128 stands for zero in the data rows.
A hidden rule labels the rows of this table. It goes by one to three of the table's principal directions, not those with the most spread.
[147, 104, 167, 165, 118, 109, 119, 111, 124, 151, 138, 142, 122, 83, 140, 98, 129, 100, 159, 135, 139, 101, 148, 146, 136, 131, 135, 135, 167, 105, 155, 122] Gr
[74, 98, 73, 127, 156, 123, 143, 116, 127, 160, 99, 170, 94, 79, 172, 99, 183, 123, 68, 101, 183, 78, 158, 120, 65, 140, 154, 81, 125, 151, 110, 97] Cg
[116, 125, 143, 137, 151, 117, 131, 137, 120, 131, 130, 116, 150, 106, 114, 144, 134, 122, 134, 121, 140, 124, 124, 111, 106, 134, 112, 107, 114, 142, 144, 105] Gr
[139, 129, 154, 136, 120, 121, 126, 125, 119, 126, 138, 124, 138, 134, 121, 127, 134, 124, 150, 132, 124, 118, 137, 122, 135, 126, 127, 121, 121, 132, 134, 132] Gr
[121, 134, 146, 132, 163, 108, 134, 131, 174, 128, 155, 123, 150, 76, 132, 111, 123, 165, 137, 118, 108, 125, 152, 175, 109, 85, 112, 119, 121, 137, 103, 149] Gr
[141, 124, 97, 114, 103, 146, 123, 106, 122, 120, 112, 150, 101, 171, 149, 114, 127, 153, 108, 125, 121, 120, 136, 135, 162, 125, 133, 147, 131, 126, 107, 137] Ie
[150, 140, 155, 143, 115, 121, 120, 126, 109, 159, 124, 156, 125, 124, 147, 89, 135, 104, 155, 125, 145, 107, 119, 115, 137, 149, 104, 154, 165, 109, 157, 120] Cg
[111, 118, 140, 114, 128, 128, 131, 114, 129, 117, 133, 118, 131, 103, 107, 135, 144, 131, 132, 115, 130, 102, 161, 117, 122, 127, 140, 96, 111, 143, 135, 118] Gr
[107, 104, 64, 99, 133, 133, 124, 119, 133, 137, 97, 149, 94, 127, 157, 123, 146, 140, 70, 114, 159, 118, 142, 124, 100, 123, 156, 100, 132, 150, 110, 122] Ie
[144, 149, 142, 163, 115, 137, 126, 123, 118, 118, 138, 150, 117, 120, 136, 116, 77, 159, 130, 157, 115, 178, 119, 135, 161, 152, 103, 168, 105, 64, 103, 161] Vx
[133, 153, 116, 160, 110, 138, 135, 126, 105, 140, 101, 174, 92, 167, 159, 95, 135, 110, 137, 134, 135, 122, 97, 113, 154, 166, 115, 188, 156, 77, 129, 123] Gr
[143, 141, 164, 128, 100, 132, 105, 128, 90, 133, 112, 128, 103, 124, 120, 121, 126, 91, 156, 148, 154, 121, 125, 97, 140, 155, 137, 109, 162, 100, 167, 141] Cv
[147, 122, 156, 149, 112, 123, 117, 125, 103, 146, 136, 133, 133, 118, 131, 120, 119, 102, 140, 145, 139, 142, 123, 111, 136, 155, 121, 133, 139, 107, 150, 133] Gr
[138, 135, 143, 108, 116, 139, 119, 149, 124, 113, 142, 85, 153, 171, 106, 152, 132, 102, 143, 139, 115, 141, 103, 95, 128, 127, 135, 135, 119, 145, 155, 132] Cg
[165, 134, 191, 115, 136, 80, 119, 142, 148, 136, 154, 86, 181, 114, 78, 154, 122, 117, 201, 116, 100, 123, 133, 162, 140, 80, 109, 101, 171, 163, 160, 127] Ie
[145, 121, 148, 124, 153, 95, 123, 139, 166, 125, 146, 98, 153, 102, 113, 143, 116, 148, 156, 123, 107, 124, 137, 190, 123, 64, 128, 102, 152, 158, 122, 135] Ie
[156, 103, 154, 115, 98, 160, 94, 80, 126, 65, 118, 99, 130, 194, 80, 173, 87, 115, 132, 151, 86, 201, 144, 66, 179, 144, 138, 151, 96, 121, 151, 170] Pu
[109, 114, 124, 151, 149, 114, 146, 113, 130, 151, 124, 158, 128, 74, 134, 114, 136, 130, 122, 105, 142, 105, 146, 146, 116, 142, 112, 124, 135, 124, 125, 94] Ie
[156, 127, 138, 139, 123, 110, 126, 121, 133, 156, 138, 144, 138, 132, 142, 107, 126, 125, 143, 124, 113, 133, 125, 160, 148, 119, 108, 147, 167, 124, 124, 139] Ie
[110, 107, 80, 109, 129, 144, 144, 91, 150, 139, 116, 174, 102, 116, 164, 90, 147, 154, 80, 98, 134, 95, 168, 153, 122, 121, 141, 133, 122, 149, 90, 121] FJ
[143, 148, 124, 105, 102, 129, 121, 175, 83, 124, 121, 88, 137, 195, 108, 174, 137, 96, 140, 151, 146, 133, 81, 95, 125, 134, 151, 95, 126, 152, 149, 117] Pu
[129, 137, 144, 120, 150, 121, 118, 142, 147, 107, 128, 96, 145, 148, 113, 149, 130, 125, 144, 133, 113, 143, 117, 122, 115, 98, 127, 115, 127, 149, 135, 146] Cv
[130, 93, 117, 118, 115, 134, 121, 90, 130, 127, 114, 142, 112, 136, 134, 118, 146, 119, 116, 113, 129, 105, 161, 122, 139, 127, 147, 125, 140, 145, 135, 121] Pu
[106, 104, 117, 123, 153, 121, 138, 112, 163, 139, 138, 137, 130, 77, 145, 101, 153, 145, 115, 98, 128, 81, 164, 162, 106, 101, 132, 119, 135, 151, 120, 111] Gr
[134, 146, 166, 147, 158, 102, 125, 144, 141, 157, 138, 127, 147, 89, 137, 101, 140, 114, 167, 118, 129, 107, 115, 153, 114, 112, 92, 132, 177, 124, 151, 125] Cv
[90, 129, 125, 157, 182, 122, 144, 127, 144, 144, 125, 148, 135, 74, 150, 106, 148, 135, 112, 109, 140, 112, 132, 138, 88, 132, 97, 124, 121, 127, 118, 111] Cv
[152, 145, 144, 145, 117, 132, 115, 136, 107, 127, 119, 130, 118, 134, 125, 136, 88, 122, 139, 157, 133, 169, 103, 130, 147, 143, 117, 135, 142, 94, 132, 149] FJ
[137, 141, 125, 100, 126, 139, 122, 148, 145, 93, 138, 85, 151, 173, 97, 169, 104, 139, 131, 138, 98, 171, 104, 115, 135, 111, 130, 141, 102, 144, 127, 143] Ie
[170, 107, 145, 127, 69, 133, 97, 106, 76, 124, 116, 133, 104, 168, 127, 135, 115, 105, 134, 160, 149, 138, 143, 91, 162, 150, 160, 105, 131, 119, 148, 149] Cg
[108, 134, 125, 121, 163, 118, 150, 132, 174, 125, 148, 124, 153, 96, 125, 119, 138, 161, 131, 99, 107, 105, 144, 165, 108, 93, 113, 134, 111, 154, 105, 114] Vx
[178, 138, 154, 115, 87, 135, 96, 153, 109, 103, 140, 72, 145, 224, 105, 167, 110, 95, 160, 171, 99, 179, 83, 96, 162, 118, 146, 144, 138, 128, 157, 170] Vx
[102, 135, 131, 123, 144, 125, 150, 137, 134, 124, 140, 122, 139, 82, 110, 140, 129, 146, 126, 116, 136, 108, 145, 142, 106, 125, 130, 96, 95, 142, 113, 106] Pu
[158, 135, 174, 157, 95, 117, 110, 138, 72, 156, 127, 125, 127, 134, 119, 128, 126, 69, 170, 154, 146, 135, 99, 99, 153, 172, 118, 129, 178, 89, 181, 126] Cg
[114, 108, 97, 110, 119, 146, 135, 128, 132, 137, 130, 120, 128, 145, 135, 128, 153, 100, 104, 117, 129, 112, 118, 114, 118, 141, 148, 146, 135, 144, 143, 104] Ie
[141, 117, 173, 122, 130, 119, 127, 138, 130, 106, 160, 66, 178, 120, 67, 185, 109, 117, 164, 135, 102, 144, 129, 131, 137, 112, 128, 102, 109, 155, 154, 115] Ie
[133, 131, 112, 104, 108, 162, 133, 105, 159, 96, 136, 131, 121, 187, 137, 110, 134, 151, 121, 120, 86, 117, 143, 132, 159, 108, 141, 178, 105, 140, 104, 149] Cg
[136, 102, 110, 134, 117, 151, 117, 99, 117, 142, 119, 152, 117, 160, 166, 101, 142, 109, 93, 131, 132, 135, 130, 106, 132, 148, 128, 153, 133, 131, 128, 141] Pu
[131, 128, 92, 82, 112, 147, 125, 133, 153, 101, 133, 107, 125, 177, 125, 143, 125, 151, 105, 128, 106, 140, 129, 133, 133, 98, 158, 134, 107, 155, 105, 149] Ej
[103, 126, 132, 120, 149, 118, 137, 142, 128, 141, 130, 112, 147, 99, 109, 141, 153, 107, 134, 108, 140, 107, 123, 113, 100, 137, 119, 108, 135, 146, 155, 93] Vx
[131, 115, 82, 131, 115, 128, 128, 119, 98, 144, 103, 158, 103, 144, 146, 137, 117, 137, 85, 134, 150, 155, 122, 127, 135, 152, 132, 115, 128, 119, 104, 126] Ie
[81, 141, 120, 138, 165, 112, 169, 94, 158, 133, 115, 192, 94, 10, 130, 95, 125, 195, 119, 90, 143, 77, 202, 203, 115, 114, 119, 83, 114, 115, 64, 113] Pu
[96, 118, 159, 169, 184, 80, 165, 93, 161, 152, 133, 176, 137, 0, 121, 97, 141, 169, 155, 78, 133, 61, 199, 203, 110, 105, 95, 90, 135, 134, 101, 85] Vx
[105, 131, 92, 90, 132, 145, 137, 138, 143, 87, 123, 104, 123, 161, 118, 157, 137, 165, 102, 124, 122, 117, 139, 123, 114, 98, 159, 98, 74, 166, 96, 129] Cg
[102, 108, 155, 132, 176, 120, 149, 72, 193, 95, 133, 144, 135, 66, 113, 111, 138, 179, 142, 87, 97, 76, 216, 182, 120, 70, 125, 102, 97, 168, 91, 127] Cv
[116, 145, 119, 156, 144, 147, 148, 113, 143, 135, 132, 178, 114, 93, 168, 76, 111, 170, 109, 121, 125, 119, 136, 159, 132, 138, 95, 175, 107, 94, 89, 130] Pu
[118, 94, 102, 119, 136, 112, 121, 104, 150, 132, 125, 145, 102, 72, 147, 118, 124, 166, 90, 126, 143, 124, 182, 171, 110, 95, 160, 74, 126, 138, 90, 153] Vx
[106, 114, 142, 132, 170, 117, 144, 128, 163, 121, 155, 108, 165, 63, 106, 146, 116, 151, 121, 117, 118, 135, 153, 155, 94, 104, 122, 99, 89, 154, 112, 119] FJ
[140, 135, 174, 136, 126, 130, 117, 149, 116, 109, 147, 73, 166, 150, 84, 170, 115, 91, 166, 148, 108, 161, 95, 92, 136, 140, 118, 138, 121, 124, 173, 127] Vx
[150, 124, 120, 123, 107, 125, 124, 110, 124, 136, 117, 157, 109, 144, 144, 108, 123, 140, 128, 125, 131, 116, 144, 145, 150, 120, 134, 133, 144, 129, 114, 135] FJ
[141, 145, 135, 145, 118, 125, 121, 124, 108, 128, 114, 153, 115, 149, 137, 118, 116, 133, 134, 141, 133, 151, 120, 109, 143, 147, 113, 142, 125, 100, 121, 147] Gr
[121, 132, 133, 140, 147, 135, 121, 121, 139, 128, 124, 143, 123, 114, 150, 103, 127, 136, 118, 129, 131, 135, 131, 120, 114, 129, 111, 142, 123, 117, 124, 145] Cg
[109, 125, 116, 136, 143, 130, 134, 130, 122, 124, 112, 124, 129, 141, 119, 144, 143, 111, 124, 117, 129, 128, 110, 104, 122, 146, 118, 139, 130, 127, 144, 101] Ej
[147, 150, 130, 145, 126, 139, 119, 133, 128, 140, 136, 155, 122, 127, 167, 89, 100, 153, 117, 146, 128, 158, 111, 136, 136, 135, 98, 168, 124, 92, 107, 163] Cg
[95, 116, 65, 85, 144, 142, 135, 130, 156, 111, 116, 120, 123, 141, 134, 137, 148, 164, 81, 97, 126, 110, 133, 119, 108, 110, 136, 130, 102, 161, 113, 104] Vx
[127, 171, 163, 120, 147, 119, 140, 180, 110, 105, 142, 64, 181, 139, 56, 205, 101, 125, 171, 135, 111, 161, 77, 118, 130, 131, 93, 105, 104, 140, 150, 101] FJ
[118, 138, 121, 131, 142, 121, 132, 151, 126, 128, 125, 114, 132, 124, 122, 145, 129, 127, 129, 130, 134, 132, 108, 133, 114, 124, 126, 115, 130, 130, 129, 118] Ie
[145, 147, 123, 148, 112, 147, 115, 144, 107, 128, 122, 141, 109, 161, 163, 107, 109, 126, 119, 160, 140, 153, 93, 108, 134, 147, 124, 165, 122, 91, 125, 151] Cg
[159, 91, 144, 112, 99, 105, 118, 92, 151, 109, 142, 126, 105, 63, 106, 137, 83, 185, 143, 135, 120, 107, 207, 215, 165, 69, 175, 67, 136, 136, 97, 148] Ie
[113, 100, 80, 127, 123, 139, 139, 98, 111, 139, 100, 160, 112, 140, 134, 132, 138, 124, 89, 102, 137, 123, 132, 111, 142, 166, 119, 147, 132, 128, 129, 86] Ie
[104, 135, 130, 126, 154, 134, 121, 142, 139, 113, 123, 108, 130, 115, 124, 136, 135, 123, 122, 130, 133, 136, 118, 105, 100, 128, 126, 121, 119, 125, 141, 133] Cg
[128, 132, 134, 140, 123, 109, 137, 123, 121, 151, 127, 153, 119, 97, 132, 110, 135, 128, 141, 119, 137, 110, 140, 148, 134, 136, 123, 121, 152, 112, 124, 121] Vx
[119, 133, 150, 126, 137, 110, 135, 143, 105, 133, 127, 105, 152, 115, 88, 164, 141, 107, 153, 118, 138, 117, 121, 110, 119, 141, 117, 90, 129, 145, 156, 94] Ej
[141, 114, 141, 123, 119, 127, 119, 132, 123, 150, 138, 116, 140, 121, 131, 120, 137, 96, 137, 128, 134, 115, 120, 127, 126, 131, 130, 132, 160, 137, 161, 118] FJ
[104, 121, 113, 99, 130, 143, 135, 158, 115, 90, 134, 67, 154, 169, 88, 197, 142, 118, 113, 136, 133, 131, 114, 83, 98, 124, 164, 83, 61, 179, 135, 102] Cg
[129, 146, 113, 121, 123, 139, 128, 123, 131, 125, 113, 157, 103, 146, 156, 99, 132, 150, 118, 126, 134, 114, 134, 132, 131, 120, 129, 138, 125, 124, 104, 145] Cv
[143, 108, 136, 134, 117, 129, 114, 103, 120, 128, 111, 135, 116, 148, 129, 125, 134, 102, 137, 128, 128, 124, 135, 116, 146, 134, 134, 136, 156, 128, 150, 128] Pu
[156, 120, 170, 160, 109, 99, 130, 107, 89, 165, 134, 152, 140, 84, 106, 125, 110, 113, 167, 121, 131, 126, 138, 143, 171, 165, 88, 129, 171, 95, 156, 101] Ej
[131, 128, 118, 93, 90, 167, 119, 146, 91, 100, 134, 78, 144, 214, 104, 172, 140, 98, 116, 146, 123, 141, 95, 56, 138, 155, 152, 132, 86, 151, 156, 120] Cg
[141, 179, 175, 133, 137, 90, 128, 160, 130, 118, 135, 113, 144, 123, 96, 140, 120, 148, 194, 130, 115, 127, 119, 142, 138, 103, 102, 110, 140, 115, 129, 142] Gr
[129, 165, 49, 88, 84, 181, 130, 174, 97, 139, 109, 136, 107, 255, 175, 119, 154, 88, 73, 149, 142, 160, 43, 60, 119, 171, 152, 190, 117, 129, 119, 142] Pu
[142, 138, 139, 96, 114, 144, 126, 136, 142, 73, 144, 77, 151, 200, 93, 170, 123, 152, 149, 135, 86, 130, 129, 122, 151, 87, 146, 124, 82, 167, 117, 143] Cg
[105, 100, 49, 134, 116, 135, 137, 99, 119, 157, 95, 201, 65, 113, 191, 86, 143, 145, 50, 122, 170, 120, 154, 135, 112, 153, 160, 125, 128, 108, 80, 131] Vx
[113, 50, 41, 129, 105, 148, 118, 71, 140, 174, 106, 202, 60, 97, 220, 54, 154, 116, 27, 120, 169, 111, 173, 138, 107, 151, 183, 148, 158, 115, 104, 138] Ej
Here are more rows. What is the label of each one?
[99, 102, 91, 117, 139, 140, 139, 106, 135, 141, 109, 147, 116, 138, 149, 111, 178, 108, 97, 96, 137, 85, 142, 115, 109, 135, 139, 132, 138, 158, 132, 98] Pu
[105, 142, 155, 130, 163, 134, 129, 155, 149, 82, 136, 64, 152, 127, 86, 173, 128, 128, 159, 132, 105, 124, 108, 125, 114, 100, 127, 116, 108, 142, 149, 116] Cv
[106, 127, 139, 121, 171, 125, 142, 123, 184, 122, 145, 118, 155, 102, 129, 110, 153, 138, 138, 97, 103, 95, 147, 153, 100, 88, 116, 139, 124, 164, 124, 120] Cv
[131, 129, 106, 103, 124, 151, 122, 153, 133, 88, 142, 77, 150, 190, 114, 175, 110, 147, 104, 150, 106, 169, 101, 109, 125, 109, 145, 129, 71, 155, 113, 143] Ej
[148, 126, 180, 138, 110, 97, 116, 126, 84, 140, 115, 114, 137, 132, 86, 152, 147, 80, 190, 125, 141, 102, 129, 101, 150, 146, 122, 93, 173, 130, 185, 100] Gr
[153, 121, 150, 141, 104, 105, 135, 105, 114, 155, 128, 157, 122, 109, 120, 111, 129, 119, 164, 113, 126, 95, 150, 163, 167, 133, 120, 131, 174, 117, 137, 107] Ie
[121, 172, 176, 160, 154, 104, 147, 150, 116, 132, 141, 132, 157, 97, 104, 134, 121, 137, 172, 127, 126, 134, 118, 127, 121, 141, 82, 119, 108, 110, 124, 121] Gr
[135, 168, 190, 134, 129, 127, 121, 168, 95, 118, 141, 77, 174, 161, 80, 161, 136, 83, 191, 136, 118, 135, 75, 66, 136, 158, 88, 143, 130, 120, 194, 108] Gr
[116, 122, 140, 142, 137, 121, 134, 113, 123, 133, 120, 143, 126, 96, 120, 121, 135, 124, 137, 113, 137, 108, 145, 122, 127, 143, 116, 124, 131, 121, 140, 105] Gr
[127, 146, 143, 119, 130, 123, 122, 149, 123, 92, 128, 93, 138, 149, 93, 170, 115, 141, 147, 142, 121, 146, 121, 107, 127, 115, 136, 102, 96, 134, 130, 136] Gr
[124, 132, 109, 133, 131, 123, 127, 132, 120, 135, 107, 140, 109, 135, 135, 132, 129, 120, 119, 131, 140, 139, 115, 129, 125, 135, 131, 122, 148, 117, 124, 129] FJ
[149, 138, 201, 144, 109, 110, 110, 153, 82, 134, 139, 85, 153, 117, 79, 159, 125, 66, 195, 150, 143, 127, 104, 84, 136, 158, 123, 105, 155, 112, 203, 110] Cg
[136, 127, 151, 136, 137, 112, 131, 123, 137, 137, 134, 123, 147, 126, 114, 128, 138, 112, 159, 114, 110, 117, 127, 141, 139, 121, 109, 139, 158, 134, 146, 116] Ie
[112, 150, 119, 95, 171, 102, 132, 163, 175, 91, 128, 79, 153, 140, 94, 171, 134, 174, 148, 107, 101, 121, 122, 156, 108, 57, 123, 95, 116, 175, 113, 124] Vx
[119, 103, 104, 121, 123, 139, 134, 116, 124, 139, 127, 131, 132, 135, 131, 130, 142, 111, 103, 115, 131, 123, 127, 113, 125, 147, 133, 141, 126, 141, 138, 104] Ie
[133, 127, 98, 92, 96, 156, 121, 125, 132, 68, 136, 95, 116, 176, 101, 180, 84, 178, 93, 160, 100, 188, 141, 125, 154, 112, 170, 107, 57, 130, 80, 177] Vx
[153, 147, 154, 145, 109, 133, 116, 167, 91, 147, 147, 107, 142, 147, 139, 128, 119, 93, 143, 166, 144, 149, 80, 107, 123, 150, 125, 135, 134, 109, 152, 141] Cv
[132, 109, 110, 129, 104, 125, 130, 108, 111, 150, 114, 158, 101, 122, 142, 113, 139, 112, 116, 125, 148, 109, 146, 136, 137, 144, 150, 118, 153, 123, 126, 119] FJ
[120, 120, 163, 130, 164, 103, 119, 120, 159, 119, 136, 107, 136, 53, 103, 142, 111, 146, 145, 128, 122, 136, 163, 171, 112, 89, 127, 70, 141, 135, 124, 152] Pu
[103, 122, 83, 135, 148, 139, 149, 142, 125, 125, 123, 127, 135, 136, 130, 154, 121, 142, 88, 123, 132, 146, 102, 127, 112, 143, 121, 138, 93, 135, 107, 95] Ie
[115, 132, 163, 136, 135, 132, 139, 113, 126, 107, 140, 122, 141, 88, 97, 136, 118, 149, 148, 120, 121, 110, 158, 124, 136, 135, 114, 114, 91, 124, 130, 112] Cg
[146, 129, 129, 147, 113, 130, 130, 126, 110, 137, 128, 140, 129, 153, 133, 127, 117, 116, 134, 137, 122, 143, 110, 127, 151, 147, 118, 156, 136, 111, 129, 125] Ie
[106, 118, 137, 155, 143, 108, 142, 102, 118, 132, 115, 158, 116, 65, 109, 134, 121, 140, 128, 116, 144, 125, 165, 133, 125, 151, 119, 96, 116, 108, 118, 110] Vx
[165, 133, 183, 165, 73, 121, 103, 121, 51, 136, 108, 131, 115, 164, 96, 145, 118, 54, 184, 159, 145, 150, 101, 53, 179, 203, 121, 147, 167, 67, 200, 120] Gr
[118, 139, 141, 108, 141, 109, 136, 161, 123, 124, 137, 90, 159, 123, 94, 164, 143, 125, 149, 119, 136, 107, 120, 122, 103, 110, 131, 82, 114, 167, 142, 99] Gr
[139, 154, 140, 125, 126, 137, 129, 145, 129, 141, 135, 124, 140, 158, 140, 108, 143, 107, 149, 125, 116, 116, 96, 128, 135, 128, 107, 163, 156, 128, 144, 130] Pu
[181, 175, 171, 108, 85, 151, 102, 159, 112, 93, 150, 76, 164, 249, 98, 153, 104, 108, 179, 163, 77, 186, 68, 75, 180, 133, 106, 191, 120, 115, 159, 174] Gr
[126, 108, 166, 132, 143, 119, 129, 112, 150, 136, 151, 113, 149, 65, 112, 119, 131, 119, 151, 114, 119, 101, 158, 157, 122, 111, 124, 113, 146, 140, 149, 118] Pu
[146, 168, 116, 157, 127, 145, 123, 143, 113, 138, 119, 165, 115, 161, 173, 93, 95, 149, 115, 150, 127, 174, 80, 121, 146, 155, 81, 196, 127, 74, 107, 156] Ie
[66, 112, 80, 122, 192, 121, 167, 136, 193, 144, 141, 142, 127, 39, 165, 96, 165, 169, 83, 88, 142, 61, 162, 201, 56, 77, 146, 99, 110, 172, 79, 95] Pu
[191, 136, 148, 162, 93, 121, 111, 102, 116, 170, 130, 187, 105, 121, 168, 74, 75, 128, 139, 154, 120, 176, 124, 177, 183, 144, 99, 179, 191, 66, 112, 181] FJ
[127, 114, 128, 126, 126, 159, 121, 112, 122, 106, 120, 112, 144, 179, 112, 150, 125, 96, 117, 129, 111, 160, 109, 71, 138, 159, 118, 169, 108, 134, 157, 119] FJ
[165, 170, 108, 116, 67, 193, 98, 137, 79, 79, 105, 123, 98, 255, 146, 139, 98, 125, 111, 181, 108, 199, 63, 44, 186, 169, 128, 202, 90, 86, 124, 185] Cg
[115, 137, 89, 128, 132, 138, 146, 130, 114, 171, 105, 172, 118, 157, 170, 87, 173, 102, 107, 98, 148, 90, 100, 114, 117, 158, 105, 169, 161, 135, 134, 89] FJ
[148, 159, 185, 127, 132, 116, 107, 142, 145, 76, 143, 86, 146, 152, 93, 152, 104, 154, 181, 153, 95, 157, 134, 116, 141, 88, 126, 115, 99, 124, 128, 180] Gr
[113, 131, 87, 116, 126, 164, 125, 153, 121, 99, 116, 88, 127, 207, 122, 170, 131, 103, 99, 145, 114, 168, 70, 85, 126, 145, 142, 160, 110, 129, 138, 125] Ie
